A single turn carries every row of the set below to another of its rows. Some are shown first; where does it send the rows asked next?
naget: [ 12 -10 -27 -14 -39  -2 -15  -9  30  -1 -40 -33]
napug: [  6  16 -26 -17 -27  30  -1 -20  31 -21 -37 -20]
Dok: [-22  -3 -27   8 -44 -17  19  15  -3   5 -10 -40]
gazun: [  4   4 -18  -7 -45  28  -9  -7  32 -11 -40 -26]
Gezo: [  5   6   1 -26 -16   4  24  35  -5   9  16  16]
Zur: [  8 -15 -39  -7 -13  27  19 -17  25  24 -28 -32]
gor: [ 17  -1 -40 -22  -8 -11   0 -26  29   0 -38 -22]
Fod: [-15  41 -35 -30  12  -1  -7  -3   3   8   7  -9]
vozu: [ 16 -19 -40  -9 -19  -2   1 -13  29  23 -34 -34]
reso: [ 10   3   3 -28 -14 -13  16  36  -7   9  10  20]
Tifut: [ 15   5  -1 -31 -17  -5  22  36 -18   8   4  16]
gep: [-15  48 -28 -29   5   6  -9  -1   2  -5   8 -10]
famiv: [-27   3 -17   8 -51  -2  18  18  -1  -4  -8 -43]
Mukad: [-19  48 -25 -32  -1  -4 -18   3   6 -11   4  -5]
Misa: [  9   9   6 -26 -20   0  17  40  -4   1   9  17]
tugus: [ 17   7  -1 -30 -19  -7  19  35 -18   4   4  16]
dofo: [-10  39 -27 -33   2 -16 -19   1   7  -5   3 -10]
par: [ 12   4   8 -34 -21 -12  16  38  -4   4   9  19]
zoket: [ -1   1 -28  -6 -31  48  12 -10  30   3 -30 -29]
putig: [ 18   0 -23   3 -20  48 -28  17  17   1 -18 -24]
kug: [ 15  -7 -32   7  -9  47 -16   9  13  20 -11 -26]
tufi: [ 13   6  -4 -33 -16  -1  24  34 -15  10   8  14]
nizap: [-21  -1 -20   9 -46 -14  15  23  -2  -6 -11 -40]
Vipu: [-28   3 -21  12 -44   3  24  16  -2   1  -5 -41]
Pupu: [ 12  11   2 -31 -18  -1  23  35 -15   4   7  14]
tivik: [-25  -2 -28   8 -39  -6  27  16  -5   6  -5 -43]
sura: [ 29 -17 -32   4 -12   9 -33  11  14  17 -16 -26]
nopu: [ 13   8   0 -31 -17   1  21  36 -19   5   6  14]
remog: [ 24  -4 -24   2 -25  22 -42  17  17  -1 -20 -23]
bido: [ 10   0 -41 -16   0  11  14 -32  28   9 -31 -26]
Bedi: [  6  12 -33 -17 -12  34  16 -29  30  -4 -29 -22]
Madiz: [-10  41 -34 -33  11 -15 -11  -4   3   3   7  -9]
vak: [ 11   9 -25 -17 -25  -1  -8 -23  34 -19 -41 -20]
Gar: [ 11   3  -3 -29 -11  -3  25  35  -6  15  17  16]
kez: [ 25 -16 -37   5   1  27 -17   9  10  30 -12 -31]

Bedi -> gor
reso -> Misa
dofo -> gep
Where do these go?
Zur -> naget
sura -> putig
Vipu -> Dok

A single turn carries every row of the set below to another of its rows. Some are shown first; where does it send the rows asked next?
soru: [  5  -3   5  17 -17 -22   1  12  22 -16  14  54 -14   8 -32   2 -37  22
  -1  25  20 -32  12   6  -4   0]
zed: [ 15   2 -34  16   2  -4 -34   4   5 -18  14   4  23 -45 -18 -23  19  19
  23  -7   5   7  14   0 -26  -9]
satu: [ 10  -1   7  13  -9 -22   1  11  36 -19   9  51 -14   6 -38   5 -40  24
  -7  24  18 -28  18   9   4   3]
zap: [ 14 -30   3 -18  21 -33  -7   8  31 -11  13 -41  -7  -7 -32  -5  -7  -3
 -10 -28 -11 -16  22  29   9 -15]
Gezup: [ -1 -36   8  -5  -3 -36  -2  14 -18 -10  29 -25  -3   3 -20  -9   5  -4
   2 -29 -11 -31   4  21 -19 -19]
res: [ 17 -28  15 -29  15  13  24   4  19  39  24  30   0  39 -26 -34   2  10
  43   7  -6 -16 -11  14  -1  10]
Mok: [ 14   3  -3  11 -12 -31  -5  16  47  -7   3  43 -12   1 -22  -5 -41  14
   7  23  29 -31  28  10  11  -8]
Zevo: [ 22   5 -36  14  11  -2 -36   1  22 -16  10   0  24 -49 -21 -23  14  20
  20  -5   4  10  18   2 -19  -9]
sen: [ 29 -25 -10 -21 -21   7 -23 -18  17  33  -5   8  -2   8   8   3  26  21
  53   9 -14   7  36  -7  19 -22]
netuv: [ 23 -25  17 -33  26  19  24   1  36  35  18  24  -4  36 -37 -27  -3  15
  30  10 -12  -8  -6  19   8  17]
tade: [ 25 -30   6 -19  -9  24 -13 -29   5  11   3  18 -12  18 -22  29  23  39
  21  11 -36  15  22  -8   9  -1]
peba: [ 26 -23  12 -35  27  13  20   1  45  40  15  20  -3  33 -32 -33  -4   9
  37   8  -5  -7  -1  20  14  11]
tofad: [ 25 -22   9 -34  20   9  21   5  41  44  15  21   0  33 -23 -40  -3   6
  45   7  -1 -13   1  19  12   6]
zug: [ 13   2   2  11  -7 -24  -2  12  49 -14   5  44 -13   2 -33   1 -44  19
  -5  22  22 -26  26  11  11  -2]
luf: [ 13 -28  -4 -16  11 -42 -10  15  24   0  14 -43  -1 -10 -13 -17  -2 -10
   6 -31  -1 -23  26  27   6 -26]
gemiv: [ 22   4 -33  13  17   3 -34   0  26 -23   7  -1  22 -47 -29 -14  13  25
   9  -5   0  15  17   4 -16  -4]
Monip: [  2 -35  14  -9   9 -26   0   7  -9 -19  28 -25  -9   4 -36   3   2   5
 -15 -28 -20 -24   3  22 -17  -9]
Zuk: [ 20   2 -28  14  18   6 -32  -3  16 -27  14   4  18 -45 -37 -10  14  29
   3  -5  -7  15  12   3 -23   0]
bepo: [ 34 -24  -7 -25  -7  13 -23 -23  34  27 -10   4  -6   6  -5  11  19  27
  40   8 -20  16  40  -2  29 -16]
kol: [ 32 -26   2 -24  -2  20 -19 -29  29  17  -7   9 -10  12 -20  25  18  35
  24  10 -32  20  32  -6  23  -7]
sasu: [ 10 -33  12 -13  21 -26  -3   5  16 -21  21 -34 -11   1 -41   6  -4   6
 -21 -28 -20 -16  13  26   0  -7]
gik: [ 22 -29  -3 -16 -29  10 -18 -18  -8  29   4  20  -2  16   5   6  30  25
  50   9 -19   1  24 -10   3 -19]
Kis: [ 19 -24  11 -30  14   8  22   6  27  44  19  26   1  35 -21 -40   1   7
  49   7  -1 -17  -4  17   4   6]
sugid: [  8   1  -2  15 -21 -31  -4  17  34  -5   7  49  -9   1 -16 -11 -38  12
  14  22  31 -35  23   8   4 -11]
firaz: [  4 -31   0  -9  -1 -43  -6  18  -1  -1  21 -33  -1  -5  -8 -18   5 -11
  13 -31   0 -32  15  22  -9 -27]
zanar: [ 15   0 -27  16  11   5 -31  -1   3 -28  19   8  19 -41 -34 -11  17  29
   7  -5  -7  11   8  -1 -31  -1]
kenu: [  5  -2   3  17 -23 -28   0  17  22  -9  13  54 -12   7 -21  -6 -35  15
   9  24  26 -36  17   7  -5  -5]
vemeb: [ 19 -27  17 -31  21  17  25   0  24  35  24  30  -6  39 -35 -28   1  16
  33  10 -11 -13 -11  16   1  15]
bikaz: [ 13   0 -29  18   4   2 -31   3  -2 -22  17   9  22 -42 -23 -17  20  25
  16  -5  -1   6   6  -1 -33  -5]
nur: [ 19 -31   5 -14 -21  18 -14 -24 -12  19   8  22  -7  20 -10  20  30  34
  35  10 -31   6  16 -12  -1  -8]

peba -> tofad
Zuk -> gemiv
Where do these go?
Monip -> sasu
nur -> tade
kenu -> soru

A single turn carries every row of the set below to another of its rows. Some are shown first; where does it send the rows asked next?
miz: [ -4   3   7  21  -6  24 -33  42  -1   3   4  -2 -33 -23  -2  12]
fenif: [ 13  10  24  11   2  34 -12  39  21   2  19  12  -8 -10 -49  -7]
lazos: [ 15   6  18 -28 -16  -6  -1   7  17 -17  25 -15 -19  31 -34   8]
laz: [-27   9 -13 -28 -23  10  -3  -1   8  -4  -1 -13 -24  31  19  21]
tez: [  7   9   7  13  15  52  14 -18  17 -24  15  25  -5  21 -12  15]
pamis: [  9  16   1   2  17  39  30  -3  43  -8   0  26 -12  36 -16 -30]
sutin: [-11  14 -11   5  13  47  26  -9  39  -3 -11  29 -13  38  10 -16]
rofu: [  2  20 -32  -4 -16   2  42  -3   4 -21  -6 -29 -23   1   5 -11]
bazor: [-20   6  -7  18  -6  27 -27  45  11  19 -17  -1 -37 -17  19  -6]
Lisut: [ 18  11  13   7  18  44  20  -8  30 -19  14  26  -5  29 -27 -13]
Sikan: [  8  20 -27  -4 -13  -2  44   1   7 -26   0 -27 -22   1   1 -21]
renek: [-10   9   1   9  -4  18 -20  56  27  22 -22  -1 -39  -8   1 -30]
lep: [  3  13  12  -1   5  25   0  46  42  22  -1  16 -16   0 -34 -39]
Gak: [-11   6  14  18  -3  48 -22  26   2   2  15  11  -7 -21 -21  21]
luzog: [  3  11   6 -35 -16 -14  11  14  39   0   6 -14 -26  38 -22 -23]
neri: [-38   6  -9  10 -10  52 -19  26  12  20  -8  15 -17  -9  11  12]
rud: [ 15  18 -24  -4 -15  -4  44  -3   4 -24   1 -32 -19   3  -9 -19]
nipo: [ -3   6   7 -24 -20   7  -7  -2   1 -21  22 -15 -20  21  -6  39]
Nefiv: [-24  13 -13 -36 -23  -3   8   9  32  10  -9 -11 -31  39  11 -11]
Vono: [ 12  10  15   8  -1  12 -20  59  25  13  -3  -3 -33 -11 -23 -34]
Miba: [-14   9  -7  11  12  53  15 -19  22 -13  -1  28 -11  26  11  10]
vitat: [ 14  14 -22  -1 -15   0  37  -3  -1 -30   4 -31 -21  -1  -5 -10]
danev: [  6  16 -28  -1 -16   2  41  -8   1 -29   2 -29 -20  -3   2  -7]
tuzu: [-33  13  -9   0  -2  36  -4  37  36  32 -24  14 -21   1   3 -28]
bater: [ 15   4  17  16  -4  19 -30  50   8   1  10  -2 -29 -21 -24  -5]

tuzu -> fenif
tez -> sutin
Where do these go?
renek -> bater
Nefiv -> lazos

A single turn carries every row of the set below to another of its rows. Some are shown first; where does it send the rows asked next?
fimu: [ -1  27  -8  -5   1 -12 -12  52 -12   5 -25 -18  20 -29 -12  -9  26  21
 -15  -7 -22 -24  21]
vod: [ 20  28 -50 -14  -4  16  16 -38 -37   3  -8   4   4 -14  -1  15  11  -3
   8 -38  10 -10   7]
sonoz: [ -6  36  -6  -1  21 -10   1  38 -15  15 -19 -19  13 -37 -13   9  29  23
  -1  -1 -37  -6   5]
dazef: [ 14 -10 -73   9   6  -5 -41 -13 -30   7   3 -10 -10   5  13 -22  19  -1
  -5  24 -22 -12  25]
dof: [ 12  19  16  16  16  16 -10  -9   3 -30  21 -17  26   3 -14 -10  20 -11
   3 -26  12   9  16]
bolu: [ -3   1 -21   0 -21 -28 -28  -3 -19  -8 -17  -4 -34 -15  35 -35  11 -24
   5 -18 -16  -3  31]
vil: [ 15   5 -17 -16 -10  33   1   0 -32  15  -3  59   4 -13   4   9  -6  -6
 -20 -20 -23 -12   5]
sadot: [ 34 -14 -52  38   3  14 -12 -15 -19  18  -4  -8 -13   0  17 -22  46  -1
 -21  14 -23   6  31]
Zatun: [ 48 -12   1  23  26  33 -28  23 -18  10  -2  -8  11   1  33  -1  14 -16
   0 -20   0  14  -6]
Nizo: [  3  24 -42 -23  -7  12  19 -18  10 -13  -4   0  15 -33  25  22  32   7
  14  -7 -20 -22  -5]
vivis: [ 31  51 -36  -5  15   8 -12  31 -17  41 -13 -10  -2 -27  12  -2  11 -19
  -9 -19 -37 -24  30]
mep: [ 20  -6 -18 -17 -13 -22  -7  35  -6  16 -25 -11   4  -4   0 -18  -1 -50
 -16   6 -19  12  34]
busi: [  3   6 -57  15 -11 -10  -5 -10 -17   3  12 -10 -35  -1  37 -24   6  -5
   3 -28  -7  26  24]
fuz: [-19 -10 -41  32  42   8 -25   2 -31 -25 -12   4   0  11 -22   0   0   7
 -11 -24 -20 -11   0]
budu: [-10  39  -6   9  19  -3  12  29 -15  17 -19 -16   6 -35  -8  13  20  16
   4  -4 -46   1   0]
tivu: [ 12  25  12  18  19   7  -8  -1   4 -36   9  -6  14   8  -8 -17  17  -7
  -1 -25  17  15  22]
Pezok: [ 19  -8 -12 -37   1   0 -10   4   0 -14 -25 -10 -16  16 -15 -17 -10 -32
   7  -7 -32  21  21]
meraf: [-13  -4 -35  34  24 -20 -20  20 -58   4 -15 -12 -22  -5 -20   4  17   7
  -5 -12  -7 -14 -12]
mizo: [  3  12 -11  -1 -10   3 -22   4   8 -10 -13   1  10 -15 -12   5  29 -43
 -10  29  14 -16  44]
til: [ 64  13 -15  -5   3  -7  15  -5   0  -3 -21 -12 -10  20 -19 -21  10  -8
 -13 -27  11  -5 -10]
kape: [ 24  -5  -4  -6 -10  17  -3  12 -19   7 -50  40  -8 -10  -3  28 -10 -17
 -20   1  -4 -12   9]
Zipo: [ 12  13 -16  -7  -9 -17 -14  -1  16  -9   2   6  14  15 -13 -17  29 -13
 -20  24 -21  -3  53]
dob: [ 49  27 -23   0  10  10 -23  12  -8  -1 -25  27   4 -33  26 -22 -14  -9
 -20  -8  16 -19 -11]
dev: [ 45  -3  11  20  19   4 -12  28 -20   7 -10 -24  -6  -1  47  10  22   1
 -18 -19 -24 -10   7]
kule: [ 16  35 -44  -3 -22  23  27  13 -39  -2 -17   1 -11  -9   9  16  26  -3
   4 -42 -14 -16  35]
mel: [-16  -8 -34  29  35  -8 -26  16 -48  -6  -8  -9 -13   6 -24   4  16  18
 -11 -14 -12 -17  -7]
tasut: [-21  16 -29  16  12 -18  -7  19  -7   3   0  28 -36  12 -17  17  -3 -21
 -21 -32 -13 -31   9]
tos: [  9  38 -64  19  25   1  -2  30  -2  19 -20  -9  -3 -14  -8  20  -6 -37
  11 -19 -21  -7  22]
Dalaz: [  6   8 -14  -3  -9  -4 -17   2  14 -12  -1   3  20   7 -12  -8  33 -24
 -25  34 -10  -1  50]
Muga: [ 18 -10 -70  18   7   4 -38  -8 -25   3   2  -8 -11   5  19 -23  33   7
 -16  22 -21  -4  27]
nin: [  6  17 -41 -24  -1   2  17 -20   3  -8   2  -5  14 -36  23  23  41  17
  16   3 -16 -11  -5]
Dopup: [ 25 -30 -24  -7 -11  17  -6   8 -10   6 -14  18  10   0  29  35  31 -24
  -8   0   1 -37 -13]
tov: [ 10 -20 -35 -16  26  -5  -6  11 -16 -22 -19  23 -11  -6  18  44  19 -19
 -10  11   7 -15 -13]
Bur: [  7  15   8   5  16  15 -14 -27   4  -7  34 -23  20   1  -8   2   0  -5
  14 -33  -4   1   4]
Zona: [ 47 -10  10  27  24  30 -27  27 -16   7  -1 -20  11  -5  36   7  16 -12
  -3 -17  -8   0  -3]
vis: [ -4   2 -36  39   0 -42  -5  -8  -4  42   9  13 -21  -3  -3  -6   2 -25
  -7 -30 -15 -15   2]
mobu: [ 20 -32 -23  -5   4   9  -6   4 -11  -4 -14  16   4  -2  29  47  30 -18
  -9   9   1 -33 -17]
lag: [ 63  12 -18  14   2  22 -14   5   4  -3 -19   2 -16 -28  32 -35  -3   8
  -2 -22 -23  -2   4]
Numoz: [ 16   8 -51 -29  -2  -3  18 -16  -5  19  22   2   7 -28   7  -2  39  22
   8   2 -14   8  -6]
zepe: [ 22  -6 -18  -5   3 -16   5 -13   0 -29   2   3   1   5 -31 -26  -1 -29
   3 -41   5 -20 -10]

dev -> tov
bolu -> Pezok
tivu -> Zatun
Where do these go?
Dalaz -> dof
vod -> vivis

